One turn sends every row of this set to another row. A few are shown first. Where does it send the rows asked after them?
sosas: -39; 13; -8; -16; 8; 8; 2; -14; 34; -28; -3; 31; -17; -12; 4; 4; -1; 32; -34; -15; -14; -8; 18; -5; 17; 49; 15; 10; -56; -26; 28; 23; 37; -36; 27; 0; 34
sotu: 13; -9; 20; 10; -1; 6; -16; -31; 17; -15; 11; 3; -19; 0; -4; -16; 41; 18; -33; 42; -19; -18; 41; 3; 15; 32; 5; 29; -50; -16; 21; 22; 7; -28; 9; -21; 35
voz: -33; -1; 57; 10; 12; -14; -34; 10; -41; -3; 27; 4; -12; 5; -19; -32; 46; 33; -7; 7; -9; 7; 31; 1; 6; 23; -17; 25; -49; -6; 3; -14; 1; 7; 25; -32; -3
rur: 2; -22; 4; -3; -6; 37; 6; 15; -34; 16; -2; -22; -8; 27; -20; -17; 0; -41; -5; -29; -9; -34; -5; -3; -28; -64; -19; -12; 54; 11; -31; -38; 9; 34; 14; 2; -29
dalez: -1; 3; 3; 42; 5; 4; -18; 0; 23; 17; 9; 25; -48; 5; 16; 41; -42; 7; 14; -3; 28; 26; 14; -10; 39; 36; 20; 30; -20; 37; 13; 32; 22; -22; 12; -23; 9
Tuvi: 26; -27; 17; -16; 2; -6; -1; 24; 17; -12; -2; -11; -4; 41; -11; 28; -32; -8; 19; 1; 15; -21; -70; -49; -5; -14; -1; -54; 22; 4; -6; -14; -4; 29; 6; -20; -37
lop: 52; -43; -16; 9; -8; -6; 6; 3; -3; -13; 9; -32; -16; 31; -6; 1; -48; -39; 16; -7; 11; -29; -38; -29; 3; -30; -2; -53; 43; -2; -14; -20; 5; 17; 9; -6; -16
fimu: -70; 18; 31; 18; 17; 2; -47; 7; -14; 9; -11; 30; -20; 6; 4; 1; 23; 30; -14; 22; -8; 22; 29; -19; 4; 29; 18; 40; -16; 24; 24; -8; 33; 4; 1; 0; -3
zozer: 14; 3; -23; -15; 2; -45; 24; -8; 22; 0; -14; -7; 13; -14; 11; 10; -23; 23; 24; 57; 20; 5; -37; -2; -25; 5; 15; -50; 56; -25; 4; 20; -13; 17; -15; -14; 16
taz: 24; -2; -20; -3; 6; -35; 21; -16; -1; -30; 1; -44; 18; -6; -10; -13; 2; -8; 17; 22; 25; 3; -36; -21; -14; 2; 13; -58; 68; -26; -18; 17; -14; -10; 11; 4; 41
sop: 34; -29; 4; 8; 3; 2; 2; -32; 36; 10; 23; -32; -28; -7; 14; 1; -23; 16; 22; 20; 5; -13; 46; 2; 41; 20; 17; 24; -36; 24; 8; 50; -1; -19; 30; -28; 8
Vib: -35; 2; 19; 18; 11; -7; -38; 26; -31; 36; 2; 31; -38; 4; -3; 21; -25; 13; 26; -7; 7; 29; 18; -6; 32; 23; 18; 43; -17; 54; 12; 9; 24; 6; 6; -10; -22
zad: 29; -11; -35; 5; -13; -33; 20; -22; 0; -25; -7; -15; 3; -5; 12; -19; -19; -14; 2; 44; 8; -14; -18; -3; -22; -11; 4; -57; 59; -47; -5; -3; 0; 3; -7; -3; 34
gogap: -55; -8; 9; -34; 18; 3; 2; 13; -18; 24; 19; 14; -33; -19; -2; 3; -32; 25; 34; -53; -5; 19; 26; 3; 24; 28; 23; 9; -43; 32; 4; 20; 26; -2; 35; 2; -22
gufez: -13; 19; -12; -16; 7; 9; 23; -20; -16; 5; -13; -34; 22; -20; -10; -30; 50; -16; -8; 14; -2; -4; 3; 13; -40; -29; 3; -11; 84; -8; -23; 13; -12; 3; 12; 12; 35
kozo: -28; 17; 12; -7; -2; 15; -1; 26; -9; 36; 4; -3; -19; 9; -7; 37; -16; 39; 46; -24; 26; -20; 40; 17; 47; -12; -2; 19; -40; 41; 1; 19; -17; 13; 27; 4; -31
zumad: -9; -7; 21; -15; -3; 55; 10; 22; -1; 24; -19; 11; -7; 35; -15; 23; 25; -34; -18; -19; -4; -32; -31; -4; -29; -48; -26; -1; 32; 14; -20; -23; -6; 26; 4; -20; -29
gok: -16; 14; -15; -1; -7; 4; 18; -10; -28; 5; -15; -6; 11; -15; 2; -37; 29; -16; -20; 20; -12; -17; 12; 26; -49; -44; -17; -15; 74; -34; -22; -24; -4; 20; -4; -1; 24
Rori: -34; 20; 11; 39; 12; 6; -29; -15; 42; -9; -6; 31; -30; 9; 25; 24; -1; 24; -25; 33; 14; 23; 23; -25; 14; 45; 17; 35; -12; 6; 27; 13; 32; -29; 8; -10; 28
debis: 45; -30; -15; -16; 1; -13; 6; 21; 4; -30; 4; -51; -6; 27; -12; 15; -36; -18; 15; -6; 10; -6; -52; -41; -11; -11; 0; -55; 26; -2; -15; -24; 8; 28; 5; -10; -8
Rof: 11; -6; -6; 14; -13; 17; 12; -4; 54; -1; 5; 0; -29; 25; -5; 48; -20; 42; 18; 2; 35; -30; 26; -13; 49; 15; 4; 5; -56; 7; 23; 33; -11; -18; 21; 14; 3
nagul: -73; 33; 25; -11; 7; -7; -12; 20; -37; 18; -4; 14; -2; -3; -6; 7; 48; 59; 25; 19; 13; 0; 46; 12; 19; 3; -6; 5; -41; 8; 17; -5; -12; 6; 8; 14; -7
Mig: 11; -9; -3; -18; 0; 42; 2; 24; -18; 1; -11; -38; -8; 29; -17; 13; 14; -47; -18; -38; -11; -23; -23; -6; -30; -52; -22; -11; 30; 16; -34; -36; 11; 31; 7; -17; -19
Zif: -5; 16; -32; -27; 3; 25; 25; -2; -16; 9; -17; -25; 7; -19; 6; -9; 44; -24; -15; 10; -14; 0; 14; 39; -56; -42; -12; -7; 59; -11; -27; -15; 0; 13; -8; -10; 30
rebig: 11; -9; 8; -19; 3; 40; 9; 7; -30; 15; -6; -32; 9; 22; -40; -5; 35; -48; -15; -33; -9; -25; -22; -8; -19; -47; -4; -7; 54; 26; -32; -9; -8; 15; 18; 12; -9
vazuk: -11; -26; 46; 7; 17; -17; -18; 5; -22; 24; 39; -28; -28; -5; 3; -18; -14; 32; 45; -17; 19; 18; 42; 0; 30; 11; 0; 23; -35; 38; -9; 18; -5; 16; 45; -32; -33
gurem: -19; -5; -21; -21; 4; 20; 18; -15; 26; 0; 8; 14; -36; -12; 19; 20; -46; 11; 12; -31; -1; -3; 24; 2; 43; 39; 22; 3; -50; 16; 11; 44; 26; -38; 35; -8; 14
zipab: 30; -3; -44; -19; 2; -37; 25; -7; 6; -22; -6; -38; 8; -24; 8; -6; -11; 6; 17; 39; 11; 18; -18; 4; -41; -1; 9; -49; 54; -33; -9; -1; 0; 5; -15; -11; 38
nolen: -16; 17; -16; -21; -5; 24; 36; -8; 1; 35; -28; 15; 8; -23; 5; 7; 37; -6; -13; 37; -3; -9; 5; 43; -54; -32; -4; 6; 66; -15; -12; 12; -14; 15; -10; -8; 21
gutev: -77; 10; 19; -24; 20; -7; -14; 10; -12; -8; 8; 30; -14; -16; -13; -18; 11; 43; -7; -33; -19; 11; 20; -3; -1; 39; 8; 22; -49; -11; 19; -2; 31; 1; 27; 10; 3
Felum: -35; 12; 2; 9; -3; -4; 2; -8; 24; -15; -1; 17; -10; 17; -2; 21; 31; 59; -2; 40; 14; -10; 28; -15; 14; 30; 2; -10; -50; -33; 39; 7; -3; -26; -10; 19; 23
Marib: 50; -29; 1; -7; -1; 0; 4; 11; -12; -20; 12; -38; -1; 36; -37; 8; -11; -38; 5; -27; 16; -16; -60; -43; 6; -12; 0; -54; 37; 11; -25; -4; -8; 0; 19; 5; -2

nolen goes to zumad
gufez goes to rebig
Now these:
Rori goes to fimu
voz goes to vazuk
rur goes to lop
Mig goes to debis
gogap goes to gurem
kozo goes to Rof

